Each named move below is a turn or a mirror, shown by a few rows before and after it. Which moves, in which order, take the first row of each later pair to the second? The first pair is answered.
Z234 (before => after):
-15.7  17.6  -2.4  -4.5 -19.4 -13.0   3.1  -6.9   3.6   7.1 -16.1 -21.6  -3.4 => -22.7  -2.7   1.0 -11.0 -11.9  -9.7 -11.3 -17.9 -11.8  -3.3 -11.1 -20.7   0.8
 4.0 12.3  8.4  8.1  4.0 -8.4 -3.5  3.1  5.9  4.6 -2.5 -1.8  0.9 =>   0.0  -1.1  10.3   2.8   7.9  -9.1 -12.5  -3.2  -2.9  -3.3   1.8  -1.4   4.5
 6.5  8.5 11.5 17.7 12.8 -2.5 -1.1  0.1 10.5  1.4 -5.6  0.4  5.1 =>  3.6 -3.5 14.0 13.4 16.6 -1.4 -9.6 -7.2  1.2 -5.1 -2.5  1.7  9.5
Z443 (before => after):
 -6.5 -16.6 -20.3  -7.1 -14.5  -9.6  11.9  10.0  -7.2  16.0  14.1   3.0 -16.2 =>  -0.1  -7.4 -25.4  -3.8  -4.7  -0.9  13.8  21.9  -7.1  15.9  14.1   4.3 -16.1
11.4 16.8 -0.3  7.5  0.6  6.7 -0.6  7.3  2.3  0.8 -1.4 -2.1  2.3 =>  10.5  -1.5  14.1   1.9  -2.1 -12.4  -3.2   0.0   1.9  -3.5   5.5  -2.0   1.2
 -6.1   2.9  15.8   6.0  12.7  -7.7 -19.6   3.6  -1.7  -5.3  -9.8  15.8   7.0 => -18.3   1.8   9.4   5.6  -5.2  -2.7 -17.9  -8.0  -4.0  -1.4 -15.5  11.3   9.1
Z161 (before => after):
-26.2   5.5 -10.8   1.0   4.1   0.3   0.8  -7.3  -3.3  10.1 -16.1   9.2   0.0 => -26.1   4.5  -8.4   1.1   8.4  -0.2  -1.6  -8.6  -4.6   8.1 -16.2  10.1   0.6
 -7.2  16.1  -6.4  -4.3   0.6   4.5  -1.5   3.2  -3.8   2.0 -10.1  -2.2   0.4 => -7.4 14.2 -3.7 -3.7  6.2  4.5 -5.1  2.1 -5.5 -2.8 -9.7 -1.4  3.3
 -2.4   3.5 -10.0 -16.8  -0.1   9.2   5.7  -1.4 -10.1   3.4 -15.1  -3.0   0.9 =>  -2.2   8.8  -7.6 -13.9  -0.5   8.4   7.9  -2.2  -8.1   3.8 -20.4  -2.7   0.2

Between the rows of a pair lie 2 to 3 moves.
 -9.7  -0.4 -14.5   0.6 -14.7  -1.7   6.9   2.4   6.0  12.0  -9.7  -8.1  -0.9 =>  -4.8   3.9 -17.5   2.5  -9.7   2.5   7.0   7.9   6.6  13.0 -11.0  -4.9  -1.7 => Z443, Z443, Z443
18.9 13.4 -4.6  5.6 30.9 11.9  0.6 26.1  0.9 -3.9 -1.5 12.1  0.6 =>   3.4   1.3  33.6   6.1   0.5 -31.5   3.8  -4.7  13.9  -7.0  -8.4   1.5  -3.6 => Z443, Z234, Z161
  4.1 -23.8  11.1  -7.0  15.4   0.2 -18.5  -4.8 -10.5 -11.1   7.1   5.8   7.1 =>   3.7 -21.5  19.1  -6.0  -7.5 -24.2  -4.3  -8.4   7.2  -3.2   6.4   0.5  -0.9 => Z234, Z443, Z234
 10.6 -21.7   7.3 -13.6   3.9  -0.5 -10.1  19.4  -2.6 -20.9  22.7  15.9  -8.4 =>  -2.4 -12.2   6.3 -11.0 -37.1 -13.3   5.4   5.0  14.2  -7.3  12.4   5.5 -16.0 => Z234, Z443
  9.7   1.9  20.3  -4.3  -0.9 -31.1   9.2   0.0  25.1  -1.6  -4.5 -17.1  -5.2 =>  19.4  21.5   6.2   4.0  10.2 -11.4  13.6  16.9  25.6   1.9  -9.7 -14.8  -3.9 => Z443, Z443
-26.1  16.6  21.4  12.7  17.8  29.3 -18.1 -22.0 -12.5 -16.4 -35.3  -5.9  14.3 => -12.8  42.7  25.4  23.1  -2.1   5.4   9.1  -9.2  19.5  -0.9 -40.1 -10.8  -0.5 => Z443, Z443, Z234
-21.2 -28.4   7.6 -12.2 -20.2  -9.7  -1.5 -19.5   2.6  -0.2  15.0   7.2  10.2 => -27.4 -20.4  -4.8 -10.4 -27.3   3.3   0.6 -20.8   2.9   3.7   8.9   5.9  12.8 => Z443, Z443, Z443
 -3.2  11.8   1.3  -1.8  10.2  24.3  -9.5 -10.1  -3.7  -6.3  -5.9   1.2  14.4 => 12.1 23.8 10.5  3.7  9.8  4.3  3.8  2.6 16.4  1.2 -5.6  2.0  5.3 => Z443, Z234
 -2.0 -30.2   1.4 -11.9  -7.5 -18.3   3.1 -13.9   0.2  -0.6  14.6  -1.6  -7.0 =>   7.6   8.0 -16.0   2.2 -13.7  -4.9  23.0   5.9  17.1  14.8   1.5  -4.2 -12.6 => Z234, Z443
 -4.9 -11.1 -20.2 -15.5  14.0  33.9 -12.8  -8.8 -14.0  -7.4  12.9  15.0  16.3 =>   4.0  30.4   8.6   6.7  28.8  24.8  -6.2   2.5   6.3 -10.3 -11.2  13.9  15.6 => Z234, Z161, Z161
10.8 -2.1 -9.5  1.0 24.0  8.1 -2.6 17.3 -6.6  1.4 12.8  8.2 -4.3 =>  -7.6  18.4 -16.5   9.2  -7.8  17.1   5.4   0.4  -0.6  10.0  -8.8  -4.1  -0.9 => Z443, Z443, Z161
  1.0   7.8  11.1   5.2  11.7   9.4  -5.7  -2.9  -6.5  -7.0 -14.4   0.2   6.3 =>  -2.9  12.7   7.1   6.5  -1.2  10.2   1.0  -5.4  -1.8  -1.2 -19.8  -2.8   4.9 => Z443, Z443, Z234
  2.5  31.9   8.1   9.9 -11.7  -0.5   5.4   4.2  16.1   2.4 -20.4 -14.2   9.8 => -10.0  -5.0  24.3  -3.0 -15.0 -14.7 -10.0 -19.6  -1.0 -10.1 -10.4 -15.0  13.6 => Z443, Z443, Z234
 13.8  22.3 -10.1  14.6   8.3  45.9 -13.4  11.9  12.6  -6.1 -20.8  -0.4   0.2 =>  16.1  10.6 -16.6   9.7  15.4  49.3 -18.2  15.5   6.1  -8.1 -12.3   1.8  -0.5 => Z161, Z161, Z234
 -4.1  12.9  -5.1   6.9 -13.0  -0.9   5.8  -2.3  11.6   7.0  -4.8  -6.3  -1.4 => -3.4  6.5 -8.5  3.9  9.3 18.3 -7.4  1.2 -3.8 -1.8 -1.5 -1.1  7.0 => Z234, Z443
  6.2   3.0 -11.6   5.8  -5.0   5.5   9.1   4.6   1.5   9.0  -9.0  -2.9  -5.0 =>   0.1  -5.9  12.9   6.3   3.2  -3.7  -2.2  -9.7  -4.9  -4.0 -12.6  -3.9   1.1 => Z161, Z161, Z443
-30.5 -16.5 -27.0  -7.4  -8.3  27.8  -7.8 -13.1 -14.5  -2.9  -3.1  -1.6   7.5 => -25.9  -6.7 -31.8  -5.2   1.8  37.0  -5.9  -3.8 -13.8  -1.1  -4.0   0.7   6.1 => Z443, Z443, Z443
 13.4   7.0 -15.9  -7.3  34.7  21.7  -6.3  18.6  -9.6  -7.0   1.5   4.8   1.4 => -12.3  11.5 -31.0  -5.3 -12.7  29.0   1.9  -6.1  -6.5   4.6 -11.1  -9.2   2.9 => Z443, Z443, Z234
11.1 25.7 -9.2 -3.3 14.1 19.7 14.1 14.5 10.5 -8.2  5.2 -2.1  7.8 =>  -4.6  14.7  -0.8  -6.9 -25.6  -2.7  22.6 -10.5  19.4  -1.9   1.6 -11.9   3.0 => Z443, Z234, Z443
  7.3  10.8 -12.5  12.1 -14.3   8.3   8.4  -5.9   1.7   1.2 -17.8 -12.0  -2.2 =>  23.1 -10.2   9.1   5.8  18.7  -6.0  -4.2   1.6  -4.8 -11.2  -1.9  -2.7  -2.5 => Z443, Z234
 -6.4  -0.8 -29.3  -5.6 -25.2  25.3   2.0   3.1 -12.2   9.3  -6.7 -14.1   1.6 => 26.0 -0.5 -9.9 -3.9 21.4 11.6  0.5 34.3 -6.9  0.4  8.6  0.9 -4.2 => Z234, Z443, Z234
  3.8  -2.2 -16.6  -1.5 -17.8 -15.4  17.1   8.4  12.7  17.9   8.0   2.1 -11.2 =>  -0.8 -30.2  -7.8 -11.8   1.1 -10.3  -4.1  -2.8 -11.4   1.0  19.7   8.4  -1.2 => Z443, Z234
  1.9  16.4   9.5   8.8  15.8   9.6  -3.9   6.2  -4.4  -9.4 -11.8   0.1   6.9 =>  -5.9  -4.6  22.2   2.5   5.6  -5.2  -8.6 -11.2  -9.4 -14.4  -7.2  -1.7   5.9 => Z234, Z443
 -5.4  10.8   8.3  -2.0 -20.5  -9.1  12.6   6.0  15.1  11.7   2.4  -7.1  -9.9 => -13.9 -17.0   5.1 -14.3 -19.8  -4.9   0.1  -4.6  -0.4   6.2  13.7  -5.0  -5.8 => Z234, Z161
 -7.3   6.1 -14.2   3.5 -14.9  -7.6  18.9   9.2   9.5  12.8  -5.0  -6.9  -2.4 => -13.3  -4.1   8.6   3.2 -13.3 -22.9  11.7  -4.5   7.9   3.8  -4.6  -7.9   1.4 => Z443, Z161, Z443
-18.3 -11.7 -19.5  -7.0 -16.8  23.6   5.6 -23.7 -15.6   1.9   2.3   6.7   7.1 => 14.8 18.4 24.5 10.9 27.0 -4.2 13.0  6.7  9.4 -5.2 -3.1 15.5 -1.5 => Z234, Z161, Z443
  2.6  23.9 -11.1   6.5 -24.7  -3.1   9.1   7.1   2.8   1.8   0.3  -2.6   2.3 =>  -6.8  -4.9 -16.8  -6.6 -25.9   1.4  -3.0  -5.3 -14.3  -4.4  11.4  -2.8   8.0 => Z234, Z161
 11.1   4.3 -13.1 -12.9   9.4  20.3   4.8  25.3  -1.3  -2.2   9.8  17.5  -0.4 =>   9.3   8.2  -6.5 -11.8 -19.5  -6.2  20.3  16.9  18.2   7.8   6.4   9.3  -8.7 => Z234, Z443, Z234
  5.6  -0.5 -24.2  -2.4 -10.4   3.9  18.6  12.6  -6.2   9.4  13.3  -0.7  -2.8 =>   4.6 -13.5 -19.5  -6.8   0.5   8.0   8.4   9.8 -16.6   0.2  19.3   2.0   2.5 => Z234, Z443
17.2 20.7 -0.1 22.0 22.2 20.3 -1.8 21.3 -4.0 -4.1 -9.8 -4.4  5.0 =>   4.8 -37.2   0.6  -3.9   6.8   1.4 -14.3  -2.5 -22.6  -8.0  17.0  -5.0   4.3 => Z234, Z161, Z443
20.6 -6.3  3.1 -0.4  8.8 -5.6 -9.1 18.2  8.4  9.2 13.3  7.5 -6.6 =>  18.9 -13.3   7.9  -3.9   3.3 -12.7 -10.8  12.2   6.4   7.3  15.7   5.9  -7.2 => Z443, Z443, Z443
  0.7  -9.0 -23.8  -4.7  -4.7  11.9 -11.5 -13.5 -22.5  -1.2  10.2   9.6  15.3 =>  17.5  21.2 -21.8   5.4 -13.5  -5.0  15.6   5.3   8.6  16.4   6.3   7.8   0.2 => Z443, Z443, Z234
  5.1   4.1   9.9  -4.0  40.7 -17.1   0.4   7.6 -10.6  -5.3  -5.7  -0.5   3.0 =>  -9.5  24.7 -17.4   3.6  21.1  10.6   5.9   4.9 -11.3   4.5 -20.8  -6.6   6.2 => Z443, Z443
-3.5 16.4 -8.2  9.2  1.5 15.5 -1.2  3.5 -5.6  4.3 -1.8 -3.7  0.2 =>  4.4 -6.0  3.8  0.6 15.0  0.8 -7.7  5.9 -9.2 -3.0 12.8  2.4 -0.9 => Z234, Z161, Z443
  4.0  -2.0 -12.0  -4.2  -8.2  -2.5   8.0   9.6   6.5   6.8   1.4  -0.4  -6.1 =>  -2.7  -8.3 -18.3  -6.8  -9.8   5.8   1.4   1.3  -3.4   3.8   1.6  -0.6  -1.3 => Z443, Z234, Z443
 31.9  16.7   4.6   8.7  18.7 -21.1  12.1  17.4  20.3   4.8  -1.0  -0.3 -11.6 =>  10.8  32.3 -21.9  12.2 -12.7   3.3  16.7   2.9  17.0  14.1 -17.9 -10.3  -6.6 => Z443, Z443
 -3.6  21.8  -0.7  19.1  -7.6  -2.7   5.0  -9.2  -4.2   3.5 -14.4 -11.9   6.8 =>   1.3  11.7   1.6  15.0  17.2   7.4  -7.2  -3.1 -16.0  -7.0  -8.4  -4.3  11.7 => Z234, Z443
-13.4   1.4   4.1 -11.4 -24.2 -16.4  15.4 -10.9  20.4  15.6 -18.2 -20.9  -1.2 =>   5.5   7.2  31.5  -6.3  23.6 -20.2   2.7   4.8  17.3  -1.0 -18.2 -11.7   1.8 => Z161, Z443, Z443
 -6.4   6.6 -10.7  -6.6 -21.6  -4.1  11.5  -0.7  11.9  17.2   3.6   2.1  -8.4 =>  -0.1 -18.8   0.0 -14.7  14.1  -1.2 -10.6   3.6  -7.6  -0.9  17.9  11.8  -0.7 => Z443, Z234
 17.6 -17.5   1.6   2.6  10.5  17.0  -1.4  26.7  -0.9   0.7  12.5  17.1 -18.8 =>  -5.7 -35.0  -4.0  -5.3 -20.2  17.6  -6.0  -1.6 -11.1   1.1   8.9   8.8 -15.4 => Z161, Z234, Z443
13.1 14.8 -7.2  2.8 24.6 10.9  0.5 29.2 -6.3 -0.3 10.3  7.6  5.1 => -15.8  10.0 -24.1   0.3  -8.0  28.0  -5.1   1.7 -16.1   2.7  -1.0  -1.8  13.0 => Z234, Z443, Z443
 28.4  -3.8  13.1   4.3   8.4 -28.7  -1.3  19.1  15.6  -3.9  18.3   0.7 -14.3 =>  19.2 -13.1  17.5   1.0  -4.3 -35.5  -1.1   6.9  13.6  -3.2  17.9  -2.9 -13.6 => Z443, Z443, Z443
 -9.2 -18.8   6.9  -7.4   2.5   3.5 -14.1  -7.8 -16.0 -11.4   5.5   3.8   1.1 =>  -5.5  18.2 -15.8   4.3  -8.0  20.7   2.5   7.1  -0.6   2.9  -7.3   0.4  -2.5 => Z443, Z234
 -1.6 -20.4  14.2  -5.9  -4.0 -32.3  -7.0 -12.2  11.7  -3.9  13.2 -19.1  -4.9 =>   5.5   3.0 -15.7   3.9  33.9  21.3 -16.9  13.1  -5.6  -7.8   7.2  -8.8   5.4 => Z443, Z234, Z443
  6.2  -6.7  51.2  -0.5   6.9 -39.2  -1.6 -10.5  10.0  -3.2   0.7  -2.6 -10.2 => 21.9 36.5 21.0 15.5 32.4  3.0  6.2 24.6 14.1  4.3 -9.7  2.2 -8.6 => Z443, Z443
  0.7  -4.4  -5.2   5.3   8.7  -1.8 -27.3  -3.7  -0.4   1.7   2.2   2.2   2.8 =>  -1.3   0.5 -11.3   6.7   7.9   2.8 -26.7  -2.4  -0.3   2.7  -0.5   1.4   3.9 => Z443, Z443
  5.4   9.1 -16.2   0.0  -2.1   9.7   5.2   7.5  -2.6   0.8   2.0   0.4   1.3 =>  -4.7  -5.0  -8.9  -5.2 -18.3  -1.0   2.1  -9.4  -7.1   0.6   1.8  -4.4   2.9 => Z443, Z443
 -2.8   3.8   8.1   0.2  24.4  -8.8  -6.4  12.5  -4.7  -7.9 -10.2   3.8   2.7 => -10.5   0.9 -22.6  -3.9   9.4  11.9  -4.5  10.2 -12.1   0.3  -8.4   1.8   3.2 => Z161, Z443, Z443
-11.7  -0.5 -12.0  -9.2   4.3  23.0  -8.2  -1.7 -12.5   3.8   5.3   0.8  10.3 =>  -7.2  -0.7 -11.1  -8.8   9.6  22.1  -6.9   2.8 -12.7   1.7   6.0   1.7   8.7 => Z443, Z443, Z443
-13.1  -5.5   0.0  10.8 -13.3  -6.8  -5.0 -11.8   4.9  -3.0  -9.1  -6.7   8.3 =>   0.3  -3.6 -11.7  10.8  16.4  10.3 -11.1   9.0  -2.6  -5.4  -0.7   1.7   9.1 => Z443, Z161, Z161
 22.5  10.5  26.5   6.2   6.6 -36.9  12.5  13.9  26.2   1.7   7.6   2.9 -10.2 =>  14.3  42.5  -5.1  15.4  -3.0  -1.1  18.4  22.6  25.0  12.3 -10.1  -0.4  -7.1 => Z443, Z443
  2.8   2.7   5.8   3.1 -19.1 -41.5  21.0 -10.4  22.5  23.2   2.4  -0.3 -23.5 =>  19.5  17.0   5.3   8.0   6.4 -34.7  19.9  11.1  24.9  20.5   4.9   6.9 -25.2 => Z443, Z443
 18.5  21.3   3.5  -2.9  13.1   3.1  -3.2  29.5   9.4   1.3 -17.9   2.6 -18.5 =>  -8.7  22.7  15.0   2.3  -7.5   8.7 -13.3  -2.2   0.1  -6.1 -38.0 -10.0  -8.4 => Z443, Z443, Z161
-18.8  19.6  -6.6   2.3 -11.5   0.4  15.3  -8.5   8.5  -8.6 -17.3  -3.8   1.4 =>  -3.2  -2.6  11.1  -2.9  28.1  -6.6  -1.2   2.0  -4.1 -24.6  -0.7   7.1   3.6 => Z443, Z234
-24.8   1.6 -25.5  12.4  -5.4  30.9   6.2   3.3  -5.9  20.6   4.8  -2.8   0.8 => -28.3 -30.9   2.7   1.5 -14.3  -3.8   0.3 -16.6  -6.1  12.9  16.3  -2.9  -1.9 => Z443, Z443
-10.1 -10.6  16.5  -5.6  19.0  -2.3 -21.3 -10.7 -14.8 -23.3   2.9  -2.2   9.2 =>  -3.7   8.1   3.0   2.6  29.5  15.8 -18.4   4.0 -14.6 -21.3  -3.2  -0.6   9.2 => Z443, Z443
 -1.8  12.7  -8.0   5.8 -14.3   0.9  15.4   3.3   0.8  11.0   1.2  -7.9  -0.8 =>   4.9 -12.5  -4.6  -5.2   2.8  -6.3   9.3   7.7  -9.1   5.1  20.3   0.6  -1.2 => Z443, Z234, Z161
-17.7  10.3  22.3  -9.4  12.9 -12.2 -11.6   1.3  -1.2 -16.1   4.7  -7.3 -17.4 => -24.9  22.3  14.0  -5.4  -6.9  -9.6  -3.5  -1.1   5.7  -6.6  -2.7 -14.2 -18.8 => Z234, Z443
  3.5  -7.8  -4.1  -6.9 -17.9 -11.6   9.2  -1.1   6.9   9.1  10.9  -4.1  -7.1 =>   0.4  -5.7  -9.1  -4.3 -20.6  -6.7  10.7   0.8   7.5  10.3   8.7  -6.1  -5.5 => Z443, Z443, Z443
20.0 21.2  9.6 11.3 32.8  7.2  7.2 28.5 10.4 -4.5 -0.5  7.7 -5.1 => -17.2  30.1   8.3  17.8  -0.4  25.1  -0.2  -9.3  -0.8  -9.3 -28.6  -6.8  10.1 => Z443, Z443, Z161
 -2.3 -12.4  -7.3 -11.0  -8.0  -6.4   6.1   4.7  -2.9   5.6  12.8   2.7 -11.0 =>  -8.4 -10.9  -3.7  -9.2 -17.9  -8.3   5.9  -3.1  -0.9   6.3   4.7   0.1 -11.0 => Z161, Z234, Z161
  1.9  -9.9   8.5   5.1  -0.3  12.6  -4.8 -14.4   3.1 -15.6  -6.2  -1.6  12.3 =>  13.8   0.7  14.7  11.1   2.6   0.1   5.3  -3.4  15.7 -10.9  -3.6   0.0   3.0 => Z234, Z443
-13.8   4.9  13.8   2.9  -7.1 -13.0  16.9  11.3   5.3   5.9 -10.7  -0.8  -2.7 => -6.8 -1.5 13.8  1.4 19.6 -2.5  3.5 20.3 -6.8 -4.4 -4.1  6.7  2.5 => Z234, Z443, Z443
 -7.0  -7.9  -1.1  -1.2 -12.6 -10.5   0.2 -11.6  -0.7   0.4   3.9  -3.2  -6.9 =>  -4.9  -4.7 -10.9   0.3   5.1  11.2  -8.3  -2.8 -12.1  -3.2   3.5   1.7  -0.6 => Z443, Z234
-22.3 -37.6   5.2 -10.3 -34.6 -21.3  -2.4 -37.0  -5.6  -4.5  16.3  -7.4  -6.2 => -11.4 -20.0 -23.4  -5.2  20.9  39.6 -23.1  -8.3 -32.6 -14.8  14.0   6.3   9.1 => Z161, Z443, Z234
 -1.2 -14.7  22.9   5.7  13.3 -17.3  -5.6  -1.7  -0.9  -5.6  11.0   2.7   0.8 =>  -3.5  -3.0 -20.7   3.8 -14.7   0.7  11.7   9.7   4.3  16.6  13.5  -0.1  -5.8 => Z161, Z161, Z443
 -3.6 -19.8 -28.6  -9.2   0.6  24.0 -10.8   5.0 -21.2  -4.7  21.3   4.5   7.7 =>  15.1  14.3 -29.0   4.5  -3.9  10.9  13.4  29.2   9.9  10.8  15.5   4.0  -6.3 => Z443, Z234
 -9.0  22.1 -37.5   8.0 -39.8  12.6  14.9  -1.3   7.7  17.0  -3.1 -10.9  -5.0 =>   1.2 -41.5   4.4 -13.1  12.4 -12.7 -19.8  -8.0 -22.5 -16.3  31.7   5.4   1.5 => Z234, Z443, Z443
 -6.9  31.7  11.7  12.4  -3.3  -1.4   6.5  -0.5   5.9  -7.5 -12.9 -18.2   2.6 =>  -2.7   5.9  29.3   5.0  16.3 -13.8  -6.6  -5.0  -5.1 -20.1  -0.1 -12.5   5.9 => Z443, Z234
  0.1   0.0  37.6   3.5   0.2 -11.5 -19.2  -3.0  -5.4 -10.2 -17.1  -5.6  17.1 =>  -1.7   3.5  13.1   1.5  11.7  19.5 -25.7   5.9 -18.9 -10.5 -15.1  -1.4  23.5 => Z443, Z161, Z443
17.9 22.5 11.9  0.5 -8.8  3.2  4.5  5.4 25.2  9.4 -0.8 -4.7 -4.4 =>  -3.3  13.2  -3.9  -3.1 -21.0  25.8  -4.7 -13.0   7.5   4.4  -6.8  -9.5   7.1 => Z443, Z234, Z443
